In the rows, zero is written as 128.
One turn sends every row of this set to another row. A few are shown first. Where does it send the rows asked after them?
ped: [118 171 107 146 116 133 150 105 102  83 125 120 144 101 119 107 153 132
 110 146 121 143 139 124 132 119 130  94 166 143 111 129 134 134 129 149]
liv: [119 127 120 147 122 152 156 118  87 104 156 145 153 133 110 137 121 152
 137 161 122 135 121 116 148 126  93 107 142 134 109 115 143 133 150 146]
Suduk: [105 178 129 129 121 139 118 137  95 101 124 153 136 130 106 130 133 150
 129 132 110 108 110 110 142 112 125 113 166 149 125 123 120 124 136 179]
lov: [118 172 108 149 113 126 153 108 109  81 123 122 137 105 108 108 144 132
 113 146 113 145 134 126 143 121 134  87 168 133 109 120 135 125 127 151]
subag: [111 175 128 124 124 138 112 125  94  98 130 148 137 124 104 133 127 155
 130 130 103 113 123 108 150 114 120 115 175 143 137 121 127 128 136 173]
feli: [108 154 103 146 150 116 161 114 103 129 147 137 128 118 155 123 140 140
 103 139 144 123 121 116 131  88 122  99 170 124 114 122 143 122 139 158]
kofu: [121 175 106 140 122 131 155 100  99  88 126 113 140 106 115 105 155 141
 109 154 118 140 134 128 136 114 135  93 165 139 114 126 141 132 129 145]
zeve: [109 176 125 127 121 135 116 133  96 101 139 154 137 124 105 134 136 152
 127 126 106 113 108 108 145 104 122 122 169 148 130 119 118 121 138 172]
tup: [ 92 129 107 137 132 136 151 139  98 129 154 123 137 138 148 116 129 156
 125 129 142 138 120 119 133  99 126 117 139 134 115 101 155 126 146 144]
vipap: [111 164 125 141 128 131 158 140  90 119 155 122 133 122 142 109 125 145
 120 117 123 119 130 129 133 153 108  94 139 135 140 123 128 107 116 160]
migov: [100 168 124 125 114 138 119 133  96  98 130 152 128 127 107 132 135 156
 125 132 101 106 113 113 146 107 122 116 166 155 132 121 120 129 135 169]
tiku: [ 95 167 116 146 118 145 132 152  86 115 133 128 122 117 130 139 124 160
 128 138 144 133 115  91 152 106 126 118 160 147 115 103 169 138 150 150]
naze: [108 165 121 135 132 126 152 137  85 119 162 126 140 120 133  98 118 135
 119 124 117 117 141 133 134 148 108  98 138 136 137 119 127 111 122 159]
beme: [ 86 165 117 142 130 140 140 120 115 124 146 146 147 122 131 130 142 142
 104 139 141 106 158 109 160 121 107  99 172 135 131 101 132 123 157 129]
Ritup: [101 163 101 151 147  98 166 134  84 114 129 141 134 103 129 124 128 152
 134 124 114 120 100 127 143 115 119 117 170 116 132 119 127 122 138 156]
mebu: [ 90 165 118 140 132 143 141 123 112 132 150 147 160 128 131 124 147 142
 107 140 144 115 155 113 154 122 113  95 179 136 130 102 132 116 150 127]
Latof: [105 167 120 137 129 136 156 140  92 122 153 122 136 124 143 111 123 145
 118 124 118 115 136 133 135 158 103  99 143 133 129 130 125 115 116 158]
vuraf: [105 153 102 147 153 112 166 116 107 130 151 143 127 119 155 115 141 142
 106 138 142 123 121 120 129  97 125 105 167 118 120 126 138 127 140 157]
gadin: [125 132 121 151 123 145 149 115  93 107 152 138 139 140  98 130 115 155
 131 162 119 124 121 114 149 124 101 118 147 131  96 112 147 129 144 141]
davo: [ 96 171 117 143 134 147 141 122 126 119 157 146 143 132 133 129 134 145
  99 143 137 110 160 113 163 121 112  93 168 138 131 108 141 121 158 132]
Lepi: [ 99 172 117 146 139 136 142 124 119 127 148 145 150 123 129 139 142 145
 115 135 145 117 159 103 162 117 110 100 162 138 128  95 139 115 159 131]
Rupe: [115 163 112 140 126 135 153 135  88 124 151 122 135 130 138 113 127 139
 114 120 116 108 132 136 134 153 106  89 150 127 134 131 130 109 116 160]
kulid: [ 93 136 111 141 127 139 153 143  90 131 156 120 135 141 147 112 133 163
 125 129 138 145 115 122 140 101 124 117 142 134 114  99 153 128 139 143]
lomo: [ 83 168 124 146 128 136 141 120 127 129 146 146 147 136 131 127 138 136
 105 140 137 105 151 106 156 119 115 100 171 133 125  96 137 125 157 134]
vub: [103 169 117 133 127 126 162 140  84 123 165 115 134 134 143 112 129 146
 127 128 121 112 133 127 136 147 107  94 140 132 138 126 129 121 120 152]
bimur: [119 128 118 146 108 158 151 119  91  96 157 139 151 135 101 129 112 155
 135 154 127 130 135 114 147 129 104 107 146 135 106 112 134 131 150 145]
tal: [114 175 106 155 118 127 151 103 105  93 127 109 149 110 116 108 158 132
 110 148 121 138 131 129 134 124 130  98 175 136 114 127 137 133 135 149]
fute: [100 168 105 152 141  98 170 130  86 116 126 152 134 102 132 124 129 152
 130 121 112 118 103 124 145 116 116 120 175 123 129 121 130 129 142 156]
Didi: [117 127 123 150 119 153 150 114  95 105 152 145 150 129 111 136 116 148
 128 158 119 133 127 113 149 127  95 113 141 137  97 115 142 134 146 149]
gev: [105 174 131 129 113 139 124 127  97 101 133 146 135 127 100 139 128 153
 127 136 106 109 114 113 152 103 127 115 157 159 136 116 118 128 136 169]
meku: [117 125 113 155 113 147 145 116  91  99 152 143 155 133 108 140 122 143
 135 157 123 129 121 116 150 128 106 105 138 139  99 114 151 133 147 151]
Lide: [126 179 116 172 112 138 162 119  77 116 112 130 129 115 126 131 126 166
 130 137 130 133 103 113 152 118 117 124 155 126 115 119 139 137 148 138]
vob: [126 178 113 144 124 128 162 111 104  84 130 121 147 110 126 104 144 135
 106 140 118 147 137 123 130 113 133  98 176 138 106 132 142 128 128 149]
gezil: [127 183 110 169 111 135 159 128  78 112 111 127 125 113 124 136 131 157
 135 139 130 136 103 112 145 114 122 126 159 126 117 116 138 143 151 141]
zezi: [113 134 126 147 118 152 147 118  98 114 166 139 160 131 104 136 116 152
 128 161 121 130 124 113 145 128  95 115 144 141 103 116 148 138 140 146]
zul: [ 90 140 102 136 129 132 144 144  93 127 154 123 132 141 149 112 134 160
 130 132 139 142 118 121 138 101 123 115 139 138 114  99 150 120 138 149]
gorom: [107 166 102 155 149  96 167 130  84 118 123 138 132 100 134 124 127 150
 131 128 114 122 105 126 142 123 123 118 168 117 130 126 124 123 142 154]
nezas: [ 96 172 112 154 119 143 131 148  89 122 133 122 118 109 125 134 128 163
 119 137 149 131 120  95 152 107 116 115 158 148 116 103 170 128 153 150]
tata: [109 154  98 143 144 112 167 111 104 128 148 144 130 122 155 120 139 136
 112 140 139 125 121 118 126  89 122 101 164 125 113 127 141 127 140 159]
noku: [109 165 127 134 123 131 123 131  82  92 128 152 133 124 100 131 137 150
 122 121 112 112 111 114 146 102 123 116 164 149 145 121 127 128 139 169]
gikun: [108 162 123 139 133 126 160 135  89 128 155 122 146 125 141 111 121 143
 115 123 128 112 131 130 137 157 111  97 137 138 128 125 126 110 117 165]
Tiluv: [133 174 109 144 113 130 155 102 102  88 135 123 142 110 117 110 154 136
 111 153 120 135 143 135 136 123 129 104 174 140 117 123 130 130 128 152]
migu: [ 94 171 114 151 121 138 134 151  87 119 133 128 120 107 126 140 125 162
 123 133 142 129 113  92 151 107 121 111 161 149 121  99 169 136 151 147]
sege: [130 182 110 173 115 137 163 120  84 115 113 134 128 118 127 136 124 163
 134 144 129 138 102 115 145 112 122 117 155 126 113 115 135 141 146 137]
Dunuv: [ 91 175 113 138 132 141 145 122 118 127 150 146 147 125 133 129 136 142
 103 135 138 103 153 107 162 118 111 101 172 132 122  99 141 119 154 122]

Lepi goes to vob
nezas goes to tata
And these:
tiku goes to vuraf
bimur goes to naze
vipap goes to zeve
lov goes to zezi
migov goes to beme
migu goes to feli
lomo goes to tal

One turn sends every row of this set to another row. A few are shown first. Where does it send the rows asked after them?
lufim: [157 128 121 132 149 139 118 127 127 122 116 132 131 108 112 110 122 122
 138]
deba: [113 134 123 137 150 136 120 140 123 132 118 141 140 126 123 105 142 107
 135]
vor: [126 125 127 136 133 125 140 136 146 139 123 142 130 118 103 122 110 101
 139]
goz: [137 101 130 148 120 115 134 113 123 110 142 101 130 137 127 134 136 142
 138]
Mig: [139 109 118 129 111 130 114 148 130 121 131 112 155 138 140 124 134 126
 110]
gasa: [123  88 138 136 110 108 133 112 115 111 126 126 129 139 123 128 132 141
 137]
zeku: [125 111 131 151 130 123 136 114 121 109 109 133 123 147 112 136 164 108
 141]
sodan: [138 115 132 130 119  95 131 115 125 114 117 116 146 130 116 144 160 101
 115]
fov: [137 107 130 131 121 134 127 158 119 128 109 121 125 133 132 106 144  95
 143]
Nav: [113 133 113 137 127 133 122 140 125 129 128 147 139 123 138 108 143 100
 133]
femo: [146 123 144 109 131 122 124 133 126 137  91 124 124 129 125 116 116 124
 122]
Zogab: [131 128 136 149 146 121 130 110 116 108 106 127 122 145 108 137 158 129
 140]
pedud: [118 118 129 136 122 115 129 105 119 111 139 116 136 138 133 137 143 146
 119]
sezef: [136 105 126 137 114 119 136 112 129 105 149 115 126 126 112 144 133 140
 137]
kozu: [155 131 128 122 146 145 119 147 122 118 113 123 122 114 110 116 136 117
 138]
Ver: [144 104 132 130 113 147 124 155 130 117 117 115 124 149 126 133 125 139
 132]
kir: [155 113 119 151 120 135 126 135 107 133 120 122 117 118 140 107 138 130
 140]
sobe: [129 123 129 134 138 129 135 144 141 143 126 105 143 131 128 117 134  88
 124]
refo: [140 122 139 135 126  83 130 125 118 113 109 118 139 126 106 142 147 118
 124]
Kedin: [138 136 138 114 133 107 117 111 118 139 119 107 131 132 103 144 149 118
 127]
Samur: [132 131 132 130 118 122 145 127 129 154 121 113 125 127 142 129 123 122
 107]
zukin: [131 104 125 123 121 123 126  96 120 106 134 126 134 135 122 135 138 145
 120]
dugit: [132 120 123 134 135 152 119 133 139 119 124 136 138 142 107 132 119 145
 128]
Feg: [131 121 125 134 133 132 112 103 111 127 129 118 134 139 113 128 171 103
 141]
Loku: [151 118 108 138 127 146 124 117 113 128 124 146 122 110 126 112 135 127
 132]
Lam: [130 109 114 147 120 123 118 148 138 125 141 129 158 128 111 126 119 125
 128]
luso: [149 116 134 132 116 127 123 158 115 126 109 115 120 127 144 106 138 113
 141]
rez: [133 124 121 133 113 124 151 126 140 149 133 129 122 114 113 134 114 112
 120]
loba: [129 132 130 130 124 132 139 144 139 138 125 106 129 136 145 125 135  96
 121]
der: [140 121 141  98 131 128 124 142 125 134  99 122 131 126 125 118 132 105
 114]
ziko: [136 112 138 124 113 106 130 122 124 136 129 103 128 135 103 143 151  94
 141]
fut: [142 122 137 142 127 125 135 123 117 103 110 119 113 145 114 145 166 117
 141]
mamun: [116 115 138 130 126  96 124 110 117 145 116 126 138 138  99 131 144 105
 141]
deduv: [126 129 135 128 141 115 133 154 133 137 114 134 133 114  99 120 116 109
 136]
tif: [141 111 136 124 117 118 144 120 128 153 106 130 124 123 121 123 110 125
 118]
gak: [130 121 135 121 118 115 113 127  97 123 114 128 119 133 110 131 166 113
 149]
bal: [138 111 131 148 135  91 131 112 130 120 120 114 150 126 103 136 145 107
 128]
sav: [144 107 125 122 118 118 109 147 123 118 114 133 148 127 113 124 114 144
 118]
laz: [140 122 134 147 136 116 117 122 107 128 124 114 123 130  95 129 155 119
 163]
Pabo: [130 125 111 149 112 132 128 138 104 131 130 145 119 116 139 112 144 123
 134]
Voze: [112 106 131 138 109 105 134 120 115 106 139 133 127 132 119 136 136 142
 136]
nata: [109 109 123 140 113 146 126 145 136 125 128 136 140 157 129 128 130 125
 128]

fov goes to sobe
goz goes to pedud
And these:
Loku goes to tif
bal goes to Zogab
Lam goes to dugit
lufim goes to femo
Feg goes to mamun

